In the rows, 128 means zero.
One turn sends every row of this set to another row. A few are shown first. Where does it send the rows asked after them?
ziga: [117 129 132 111 116 131 159 135 142 101 126 128  79 158 143 160]
sez: [119 119 122 108 132 109 135 158 147 100 131 154  91 170 119 143]
kunok: [114 151 134 157 107 133 156 131 133 108 127 144 111 173 107 131]
gon: [126 147 121 106 137 115 166 103 152  99 141 132 116 145 106 162]
Bevuf: [122 145 119  94 128 123 170 135 148 132 116 146  94 163 107 104]
Rolo: [115 130 127  88 123 140 142 116 128 117 152 141 120 122 108 163]
dorer: [137 163 124 108 125 135 172 126 140 132 123 175 102 168 114 117]
naf: [130 106 124  95 129 132 145 153 152 107 142 149  83 148 109 134]
zose: [148 118 138  98 126 131 152 117 139  96 117 121  85 142  92 155]
Mam: [144 130 131 138 132 118 150 128 134 102 136 146 135 169 125 152]
Filon: [116 135 135 118 123 163 151 130 144 119 111 126  76 157  95 152]
Zaz: [131 141 134  97 119 130 145 152 152 116 119 170 101 137  91 109]
popa: [142 131 111 103 124 124 156 117 113 105  99 128  93 167 127 156]
Tudo: [111 139 140 111 115 106 153 128 110 133 139 147  99 143 125 113]
nenu: [138 147 119 116 116 133 148 126 126 123 117 166 132 133  75 125]
nute: [111 141 114 135 122 118 155 121 167 104 102 147 115 160 105 141]
bavi: [124 137 161 112 116 155 170 132 114 120 134 128  96 162  99 145]
moti: [131 116 110 128 131 107 136 149 147 105 132 129 118 148  99 133]
fir: [139 143 136 103 118 147 151 137 123 127 114 154 119 165 137 169]
Nari: [131 139 154 130 106 163 155 126 124 130 137 156  95 158  97 129]
rir: [124 151 129 114  91 131 150 154 115  90 134 133  87 162  98 125]
paro: [111 124 116 102  92 146 137 118 137 120 153 160  92 147  93 136]
Sevu: [145 156 123 116 124 123 137 148 126 140 119 122 124 159 101 139]
bof: [128 140 132 139 125 146 134 135 134 118 144 136 125 171 134 144]
dif: [115 146 163 101 114 121 132 144 161 101 122 141 108 141 111 144]
raz: [153 143 112 115 104 118 143 107 121 110 107 164 120 173 112 136]
beloz: [117 171 126 114 141 127 153  99 153 110 130 142 113 139  99 139]
tuz: [136 166 138 102 129 111 174 116 124 111 130 152 125 134 110 130]
zise: [155 140 142  94 132 135 140 122 118  91 100 142  92 150 101 153]
tagez: [119 144  97 118 130 145 162 118  94 119 121 139 110 158 103 129]
Ralag: [121 144 116 108 124 156 133 136 143  86 108 135 122 159  93 162]
Nokod: [145 126 108  98  98 135 128 116 112 113 115 154 123 156 108 120]
kad: [108 138 109 132 122 136 154 134 138 144 122 146  80 165 116 138]
puv: [ 99 128 123 105 101 122 141 111 125 101 152 154 115 143  84 144]
vafo: [116 130 112 123 112 116 154 127 143  97 132 141  92 126  83 115]
bub: [146 138 141  96 109 129 153 127 128  81 125 149 132 125 103 148]
vez: [144 133 135  94 108 147 150 141  99 120 145 148  97 131 115 145]
sabev: [113 130 123 101 149 129 134 114 138 129 106 151 130 141 120 147]
gen: [ 95 131 133  97 119 140 155 119 127  80 117 159  90 142 116 130]
siv: [119 134 122  96  92 146 137 122 112 111 125 176 106 161 130 143]

sabev goes to Sevu
vez goes to vafo
And these:
bavi goes to puv
dorer goes to Nari
moti goes to popa

One turn sends every row of this set to another row. A few are shown first. Where does it send the rows asked after them?
fum: [149 150 116  75 134 114 128 125 108  98 106 111 143 107 112  79 113 143
 109 161 118 127 124 114 142 114 140 102]
zit: [136 140 122  78 145 129 123 149 116 139  93  96 146 126 119 102 108 134
 172 149 138 131 127 115 150 117 117 127]
tig: [136 136  98  97 117 106 138 145 114 129 139  93 116 141 136  85 118 176
 137 149 138 135 108  94 148  94 116 118]
fil: [120 152  92 135 138 132 132  94 113 145 108 100 127 135 120  93 124 139
 108 128 131 116 144 117 152 114 133 125]
Duber: [132 127 107  74 162 129 123 117  96 120 120  97 133 115 128  98 112 152
 182 154 145 126  95 125 152 132 134 116]
pinuk: [144 144 101  86 135 120 112 129  99 113 105 124 142 113  94  93 130 131
 117 163 131 133 128 129 130 108 132  89]
mif: [120 127  82 148 141 115 120 130 105 135 106 149 111 121 135  91 109 176
 105 160 147 143 109 118 153 110 143 113]
zivos: [128 135  88 154 158 122 126  82 126 135 111 112 126 117 131 106 115 171
 158 155 138 124  98 122 146 120 124 108]
fel: [135 128  93 108 120 120 123 145  91 146 108  99 127 155 127 105 122 174
 135 156 129 114 123 107 139  97  94 113]
kiz: [129 118 117  71 163 117 113 113  92 132 106 105 139 118 131 109 106 156
 176 161 136 119  97 124 144 132 129 111]
Sode: [124 125 102 148 159 109 123  80 134 141 113 120 130 125 136 112 110 176
 150 160 135 127  95 118 144 112 133 102]
mab: [130 132 110  68 156 117 107 145 135 126 108 106 144 119 130 103 110 137
 159 162 142 139 116 134 156 120 125 126]
tuse: [112 143 109 115 146 128 148  97 129 139 116  99 121 136 128  87 118 148
  97 128 130 120 137 113 159 117 150 121]
badof: [150 154 114  85 124 118 129 130  97 112 103 115 139 107  95  78 121 137
 120 156 124 128 128 112 130 108 131  94]
tenam: [167 137 135 129 166 115 102 121 135 136  96 139 112 127 137  91 100 173
 114 149 144 129 121 118 151 107 135  87]
ridu: [135 135 129  68 147 118 121 146 132 126 108  99 148 126 130 100 102 138
 164 152 135 134 119 115 158 117 128 127]
mobov: [177 149 114 142 159 124  93 124 128 133 103 136 116 125 129  92 108 160
 125 146 150 132 124 123 149 104 124  93]
vopu: [123 117 114 141 160 118 144  82 132 133 103 106 126 130 140 105 106 180
 151 155 126 116  97 113 146 119 134  99]
zutu: [177 150 116 142 160 142 115 126 129 123  99 127 106 124 126  81 113 163
 128 135 148 131 126 122 156 110 126  92]
ruvek: [123 131  83  79 137 111 125 135 120 128 132 102 109 117 149  76 114 185
 119 167 141 138 104 120 155 114 109 123]
kub: [132 136 104  78 154 130 104 148 120 141  94 108 145 119 120 107 113 132
 167 157 147 136 126 134 149 125 114 125]
vokir: [127 131  98 148 159 132 142  84 125 133  99 104 121 123 130 100 111 177
 157 150 130 117 102 116 148 125 123 103]
kugab: [166 139 135 125 165 138 124 126 134 127  89 129 102 125 133  82 103 171
 121 142 144 131 121 119 156 113 136  87]
pom: [126 128  75  90 140 120 107 141  98 143 103 113 118 130 139  98 122 180
 122 171 136 118 116 129 145 118  89 115]
Vavu: [104 136 104 111 149 113 125  92 132 150 113 116 124 131 132  99 119 149
  87 143 133 124 133 124 156 116 149 119]
fet: [127 139  79 158 133 125 124 131  89 142  93 136 113 118 128  87 103 178
 111 153 141 132 116 111 155 117 130 116]
vosi: [141 131 106  89 152 120 116 120  96 120 133  99 145 122 124 105 115 142
 188 152 141 126  97 118 151 121 133 120]
kenor: [112 145  86 126 146 116 113  93 120 156 106 116 131 129 122 103 124 140
  99 142 138 120 141 128 149 116 133 124]
Vaku: [138 129 111  84 155 112 105 117  89 132 118 107 148 127 127 116 107 146
 182 158 133 117 103 115 147 121 130 117]
Kalu: [128 136 100 151 134 126 144 134  93 126  98 129 118 133 136  86  99 182
 109 151 129 120 116  98 166 112 139 119]
seba: [145 137 105  74 139 113 112 128 112  97 108 125 144 113 109  92 125 139
 107 168 123 125 122 130 142 112 136  95]
Rup: [122 120  99 144 140 117 137 133 111 121 114 138 117 137 140  90 102 181
 102 156 133 134 107 109 167 106 148 115]

Duber goes to vosi
mobov goes to tenam
pom goes to ruvek
And these:
zit goes to kub
Rup goes to Kalu
Vavu goes to tuse
seba goes to fum
zivos goes to Sode

One turn sends every row of this set to another row. A few are shown first. Where does it send the rows asked after them?
tefik: [112 142 132  98 105  90 124 152 137 147 119 123 106  93 129 128 118 109
 160 152 144 144 181 129 128  94 147 149 137 132 153 145 103 118 110 118
 130 123]
rifa: [112 146 125 133 114 100 121 168 136 155  90 136 119 136 124 125 135 150
 172 148 115 147 169 142 117 134 132 122 108 131 138  95 116 105 103 118
 162 127]
rimu: [103 132 126 123  95  98 133 176  99 150 103 122 111 112 130 127 146 157
 143 185 166 150 170 148 130 119 154 114 132 119 127 138 130  90 151 114
 151 112]
Bom: [ 68 129 120 121 135 116 137 148 106 127 128 123 111 121 150  94 131 159
 167 165 143 149 145 148 138 136 163 108 102 132 101 133 103 141 122 124
 165 107]
gadib: [119 101 129 108 120  96 123 151 123 145  80 129 110 117 126 137 125 137
 151 161 123 156 131 135 142 134 153 143 150 144 127  96 133 127 109 111
 131 150]
degip: [116 105 128  97 122  94 122 138 121 139  82 128 108 116 134 125 118 144
 158 159 119 143 130 130 150 131 161 150 156 147 120 102 134 127 110 117
 122 142]
Naset: [105 126 131 119  93 100 121 180 107 139 106 130 125 110 124 132 152 159
 142 188 167 148 159 142 124 118 141 112 124 116 116 144 131 102 147 117
 153 120]
Tavo: [107 100 135 107 118  97 136 127 115 117 140 121 118 116 169 130 102 125
 146 155 131 153 156 148 148 113 135 123 130 127 120  82 131 153 122 111
 153 133]
fivog: [106  91 136 103 114  93 138 122 106 130 142 122 121 128 168 124 107 124
 152 158 126 156 156 152 137 110 129 123 130 133 123  86 133 159 125 113
 148 132]
buf: [ 80 129 120 125 141 128 144 143 100 127 138 134 112 118 146  94 122 159
 174 159 142 147 148 143 139 129 160 107 107 145 101 137  99 138 123 117
 174 119]
nuras: [ 78 128 115 115 132 119 133 151 104 133 126 127 114 115 154  89 111 158
 160 161 144 144 141 141 141 132 156 100 103 140  99 140 105 139 123 111
 167 107]
lopo: [108 142 122 120  95  97 130 172 105 141  96 134 109 109 123 126 143 154
 143 195 153 143 157 139 135 119 156 116 128 121 126 148 138 100 142 106
 163 111]
Demus: [117 145 125 134 112 103 117 170 136 161 100 135 113 137 124 120 134 142
 174 155 119 138 165 134 120 133 130 113 103 125 141  98 119 101  96 110
 163 124]
zuruf: [103 132 122 119 120 122 131 116 143 144 158 122 130 117 145 138 143 122
 157 147 139 115 153 132 159 121 170 131 127 143 101 120 106 140 139 129
 122 136]
Lovab: [101 133 134 124 107 126 124 119 139 152 149 132 119 118 143 131 154 138
 150 140 137 122 142 128 165 129 170 127 137 150 102 116 106 144 136 117
 119 136]
vidan: [105 102 143 108 117 102 142 125 104 128 142 115 130 121 172 131 102 129
 144 151 135 159 158 150 148 117 134 120 123 127 117  90 138 156 132 112
 153 126]
kigik: [ 99 123 126 135 113  82 147 161 133 149 136 124 146 165 154 129 126 140
 175 157 129 145 146 150 127  96 140 110  96 125 114 109 125 115 144 128
 156 135]
bukar: [112 133 131 127  92  88 126 181 102 141 105 135 117 102 137 129 146 150
 145 180 161 135 170 141 131 112 152 112 127 117 116 138 132 102 159 109
 152 116]
nilev: [100 127 132 121 111 131 133 125 140 153 149 119 120 118 154 133 150 131
 158 139 133 119 149 131 164 128 169 134 128 150 115 125 110 148 135 132
 123 143]
gug: [ 92 136 118 141 113  76 155 169 130 147 141 128 137 154 150 130 133 133
 177 166 129 145 142 146 120  95 137 105  99 128 109 114 124 115 147 126
 150 129]
Bibin: [117 141 127 128 106 104 113 167 141 165  94 137 108 132 122 122 138 147
 171 152 119 138 165 139 123 141 132 113 112 128 145 102 113 105 103 121
 157 123]
gifi: [122 131 143 101 102  98 122 147 127 143 120 128 116  83 140 138 107 110
 165 159 145 145 168 127 140 104 149 139 133 124 157 141 106 122 112 122
 118 112]
Punos: [119 105 132 108 122  98 120 145 132 143  75 135 109 115 128 130 116 142
 156 160 117 144 128 127 141 129 154 141 148 142 124 103 140 122 115 118
 123 149]
Dur: [ 76 138 122 136 128 127 125 151 122 125 130 119 110 124 142  95 123 151
 169 154 141 151 147 151 141 142 157  97 104 137  98 140 105 135 132 115
 163 106]
boz: [113 143 134  99 116  91 122 156 129 150 130 125 118  83 124 128 113 105
 165 141 142 138 167 127 138 101 151 133 132 129 157 133 104 122 111 128
 128 115]
rati: [112 143 140 100 104 100 120 160 127 150 124 119 119  87 131 129 117 107
 161 157 139 142 174 134 133  99 154 143 137 138 156 135 109 118 106 130
 119 118]
lukug: [ 94 126 123 141 118  77 146 159 130 144 140 126 137 160 151 131 125 135
 172 164 132 146 135 152 134  96 130 109  98 127 115 105 124 116 156 119
 146 128]
relad: [103 120 139 121 112 130 128 124 146 155 138 130 127 117 141 135 157 125
 155 141 134 126 152 144 176 112 173 125 128 143 110 120 107 144 130 120
 121 138]

Demus goes to lukug
kigik goes to fivog
And these:
Bom goes to nilev
gug goes to vidan
bukar goes to nuras
gifi goes to lopo
tefik goes to Naset

